(in the rows, 100 means zero)
X: rows in 3 groups, each row roughly a mix of its group's directions (one row in no group)
X (136 x 17)
91 117 112 76 148 88 109 69 118 117 119 116 94 99 88 91 91
119 82 121 134 79 101 78 126 120 79 107 83 98 119 85 90 117
107 102 121 130 69 124 63 108 96 91 91 86 119 90 107 71 101
85 117 118 121 141 86 68 111 100 88 112 103 126 110 119 93 81
111 82 104 114 92 92 138 131 83 92 82 75 107 115 106 106 137
123 102 137 81 81 112 84 82 137 98 90 107 98 104 83 68 96
93 129 62 102 101 103 142 79 113 115 111 97 77 81 94 104 109
88 115 68 82 86 93 72 83 114 116 108 127 87 86 92 117 65
98 137 77 76 107 106 71 84 115 121 98 132 110 89 103 109 78
118 119 131 123 120 100 106 119 117 80 90 84 125 124 116 84 122
130 96 103 111 64 110 112 125 102 77 73 78 110 114 115 106 126
91 106 104 160 96 96 76 122 107 86 118 79 109 102 102 87 103
103 79 98 95 62 116 123 82 97 113 109 89 69 78 72 83 116
114 83 81 62 88 89 136 96 108 112 97 108 73 106 78 121 117
78 70 117 110 113 93 52 107 82 98 120 110 103 100 90 94 71
83 72 78 135 95 98 121 120 74 89 121 82 78 97 96 115 111
74 130 102 121 149 89 91 98 103 101 126 104 112 97 113 89 82
79 95 86 102 124 79 56 120 93 107 117 124 108 109 97 118 72
131 94 121 111 104 84 119 116 119 83 94 74 111 128 98 99 138
96 102 115 86 106 106 140 58 116 113 105 96 75 84 80 76 105
92 85 109 128 109 107 94 85 108 103 143 86 77 88 67 76 112
91 116 114 153 119 106 105 112 100 91 112 73 115 98 106 72 116
90 109 119 74 114 99 86 57 118 121 99 118 100 85 87 79 73
93 89 115 110 72 125 81 81 117 95 115 105 73 82 78 70 78
101 77 101 73 85 104 128 74 105 115 112 105 62 88 67 94 107
122 90 103 77 88 99 140 83 120 111 101 93 76 103 71 95 131
122 72 89 98 49 111 100 123 89 89 74 92 95 108 99 116 113
84 127 58 98 118 94 134 98 115 115 120 114 75 93 90 112 100
126 131 83 92 92 101 84 128 102 92 80 104 131 116 129 120 113
87 71 90 114 63 95 98 93 107 103 121 95 61 86 67 97 91
84 116 115 81 147 92 90 74 112 115 121 123 99 96 92 89 80
85 86 79 104 67 100 88 84 109 115 120 108 66 78 68 98 82
111 87 93 126 48 110 96 126 86 88 81 78 107 98 109 100 115
75 90 112 134 115 100 58 114 76 89 115 97 116 96 111 91 77
101 41 113 79 82 96 81 96 81 93 93 103 86 106 86 115 84
116 100 97 118 68 120 142 102 96 90 83 73 92 93 106 93 133
111 133 108 64 105 104 100 69 135 120 92 120 102 94 90 84 93
111 127 111 59 112 98 115 69 133 117 85 120 101 100 93 90 93
92 105 83 72 92 107 62 76 103 116 108 131 93 83 91 110 68
111 81 117 130 74 102 78 123 123 63 109 88 87 119 95 93 93
90 108 97 148 109 82 68 107 120 94 137 86 99 103 88 95 97
89 139 98 90 105 105 71 83 115 101 94 124 113 92 122 97 59
102 126 88 113 119 88 76 126 93 92 87 101 138 115 132 120 96
87 111 127 120 102 124 61 83 103 92 108 104 108 84 107 67 73
105 86 72 61 88 99 130 101 77 124 80 110 95 94 93 124 118
115 129 97 51 117 105 111 77 123 116 86 127 103 102 99 103 97
118 102 92 81 113 88 127 125 84 98 74 97 122 122 121 127 125
105 95 93 133 74 99 89 137 84 77 81 81 120 109 125 111 105
134 89 108 83 73 106 136 93 115 98 85 84 87 107 86 98 136
124 136 113 92 124 97 118 98 123 84 78 95 125 120 128 102 109
90 109 116 81 128 111 111 49 106 104 116 103 90 79 99 78 82
135 95 112 117 80 101 93 134 114 81 88 82 114 126 100 99 130
89 88 105 142 101 103 69 133 74 79 111 85 116 105 118 100 97
95 82 113 74 99 109 109 60 108 113 120 109 66 83 72 84 91
105 66 76 77 70 109 123 109 74 114 88 102 83 92 84 116 120
80 64 74 101 93 85 72 108 73 115 118 109 88 94 81 125 87
106 113 117 132 104 98 54 111 128 74 118 99 108 115 105 92 85
76 105 85 72 91 107 101 81 74 109 84 119 99 77 121 110 60
74 66 100 99 105 96 83 91 86 117 134 110 74 86 66 93 87
114 123 119 84 138 104 108 106 94 91 79 102 135 117 133 101 109
122 121 120 109 132 91 112 108 118 75 92 83 125 125 124 100 116
132 102 110 109 85 97 132 115 116 81 83 72 106 119 107 100 137
106 45 106 93 63 103 84 106 76 89 88 93 90 102 91 114 95
94 87 86 101 107 85 52 132 78 98 107 115 117 113 108 126 86
83 74 77 78 110 70 88 93 91 118 110 119 86 103 82 133 77
91 116 68 75 86 92 74 88 109 117 99 130 94 90 99 124 68
93 91 107 74 88 120 92 62 108 115 111 118 74 77 75 82 81
99 130 93 117 110 91 72 123 101 88 85 103 135 112 134 114 84
110 105 93 118 114 80 104 137 87 90 88 85 129 124 124 123 123
88 113 116 75 147 91 99 69 114 115 119 121 96 98 90 91 83
133 82 107 82 59 105 117 112 105 88 64 92 100 116 101 113 120
98 91 90 101 106 87 53 140 87 96 102 117 119 119 108 123 87
89 101 98 142 110 97 76 134 80 77 109 87 120 108 125 106 95
74 72 70 118 111 88 102 120 67 97 125 99 82 100 97 128 95
71 80 88 94 95 106 74 87 80 122 123 119 79 76 76 96 77
96 86 111 66 106 94 119 64 117 123 103 115 74 94 67 91 93
84 90 130 94 116 103 74 73 112 107 123 112 89 89 78 70 74
79 121 82 123 97 98 59 85 114 114 125 111 97 79 90 94 72
70 100 92 118 137 87 70 105 74 98 127 105 112 95 115 110 77
107 66 125 107 115 72 98 116 109 103 123 90 92 124 66 96 124
96 124 94 80 143 89 128 75 124 119 118 112 89 101 86 98 105
110 134 114 90 143 88 108 93 122 88 87 104 124 120 127 104 96
107 76 135 67 110 99 125 64 114 89 86 98 88 104 94 85 84
109 125 81 125 99 95 100 135 96 82 87 88 126 115 133 119 112
91 117 118 142 114 105 60 108 104 82 113 91 121 102 117 84 85
94 80 70 133 71 88 95 118 105 110 121 88 80 95 70 109 115
97 72 76 104 85 85 110 130 60 103 84 88 110 104 108 130 115
102 115 124 141 100 121 90 113 94 74 99 78 120 97 125 73 106
126 138 95 111 85 111 112 114 115 86 72 87 124 108 129 100 119
85 96 128 86 140 101 76 76 103 106 131 117 94 95 86 81 82
114 89 81 118 54 107 129 117 96 95 87 74 89 96 97 103 129
101 82 89 138 72 114 121 118 79 85 106 70 87 93 101 100 126
120 95 89 86 64 105 112 114 94 87 55 99 110 110 123 127 102
66 78 101 100 120 90 77 79 88 114 124 114 86 86 81 97 66
130 74 104 80 54 111 115 103 102 98 77 92 88 106 86 107 125
111 129 134 84 113 122 107 76 133 93 93 112 99 101 103 67 90
118 91 86 113 57 111 135 112 99 95 91 75 86 96 93 99 134
128 98 97 119 82 91 128 122 114 90 89 71 104 118 97 104 141
109 97 126 136 86 104 75 117 128 65 111 88 95 116 101 83 91
134 83 117 110 76 98 96 129 110 80 83 79 112 126 99 102 130
124 122 116 87 126 82 126 98 127 88 78 94 120 127 117 108 113
80 90 95 110 69 107 72 81 108 102 118 110 73 78 83 90 64
93 120 111 132 90 118 67 120 87 80 96 97 124 95 132 85 86
106 49 122 108 77 113 113 111 74 85 97 80 86 102 89 92 119
73 80 103 89 113 91 103 63 100 121 119 110 75 82 71 91 78
102 126 95 72 94 124 123 54 108 108 89 107 92 74 109 88 88
137 124 101 99 74 116 101 125 112 84 77 92 119 114 120 99 126
102 99 125 84 118 97 57 105 96 88 85 119 126 117 121 108 72
113 133 83 114 95 97 95 129 103 86 75 96 131 114 134 118 106
83 79 121 111 102 112 48 98 81 97 120 107 104 87 94 79 76
93 125 106 138 128 91 62 100 120 95 130 95 114 104 101 90 94
121 104 127 104 96 111 78 140 99 83 79 102 130 123 117 90 114
95 68 92 127 84 98 69 143 72 91 107 95 104 110 97 113 106
101 132 117 107 117 100 59 92 102 92 101 98 137 97 129 87 83
114 135 126 104 102 116 118 75 117 90 83 83 118 91 122 71 108
80 93 80 127 104 93 126 102 98 113 137 85 72 86 74 87 114
73 104 75 123 110 79 74 87 81 98 109 92 112 88 121 124 68
133 70 122 63 90 93 98 98 118 102 84 108 94 125 76 109 115
108 120 78 105 119 79 106 131 92 98 87 96 129 120 125 131 116
97 153 74 127 114 98 118 119 112 103 101 96 116 100 118 101 115
133 114 84 86 76 112 137 111 113 96 90 91 92 109 101 108 140
140 124 96 84 73 115 112 116 117 92 75 97 112 112 113 104 129
101 111 69 69 88 81 98 70 118 123 86 117 94 94 92 127 77
99 87 130 144 105 84 110 116 105 72 110 68 102 117 105 86 111
109 89 79 114 65 113 142 107 95 99 95 81 76 92 90 105 131
125 122 80 61 77 98 113 90 124 117 71 115 102 104 97 116 108
119 72 87 95 45 112 106 115 88 95 75 92 91 101 95 115 115
116 82 89 87 104 78 143 99 116 108 101 88 81 116 75 117 131
75 104 105 85 137 96 71 80 96 114 120 128 99 91 94 97 66
98 116 122 133 134 97 81 90 122 93 135 87 104 103 91 76 107
109 120 82 67 114 89 148 82 120 112 93 108 86 105 97 116 110
86 73 84 73 117 85 116 80 85 116 127 109 71 94 77 118 99
103 83 103 105 62 111 99 93 130 88 114 103 59 95 72 85 86
92 104 88 119 115 81 72 144 91 94 94 111 123 122 116 126 92
77 99 91 75 87 113 90 67 88 113 103 122 82 72 100 97 61
90 120 127 100 143 100 64 91 109 98 118 114 118 103 107 82 80

one row of each group, then the others: which group is each in?
130 121 118 101 115 97 128 101 121 77 83 80 118 121 122 98 124 -> T
84 91 124 123 91 114 58 85 101 86 117 100 96 85 98 75 67 -> E
105 71 116 74 87 102 115 80 117 115 105 109 68 98 59 85 104 -> Y

84 74 84 142 94 99 105 125 69 84 119 77 89 98 103 111 110 -> Y
75 113 59 97 121 82 95 101 106 120 126 124 85 95 87 121 80 -> Y
70 89 109 84 111 106 73 77 81 112 116 124 90 80 95 92 63 -> T
68 132 89 110 136 100 98 80 89 105 114 108 110 80 123 96 72 -> T
103 63 86 67 66 99 82 101 84 99 89 117 85 99 94 127 81 -> E
86 68 84 120 61 114 83 116 73 105 115 96 80 82 82 98 101 -> T
85 72 91 101 64 101 98 83 104 108 118 103 60 81 70 96 85 -> E
102 138 108 82 107 103 111 59 135 110 84 110 104 89 103 83 81 -> Y
91 100 122 144 105 116 77 115 82 77 113 80 116 95 119 77 99 -> Y
97 114 124 72 147 98 79 79 112 103 111 125 108 106 102 95 79 -> T
105 102 113 73 98 102 134 57 124 116 95 101 79 89 78 83 103 -> Y
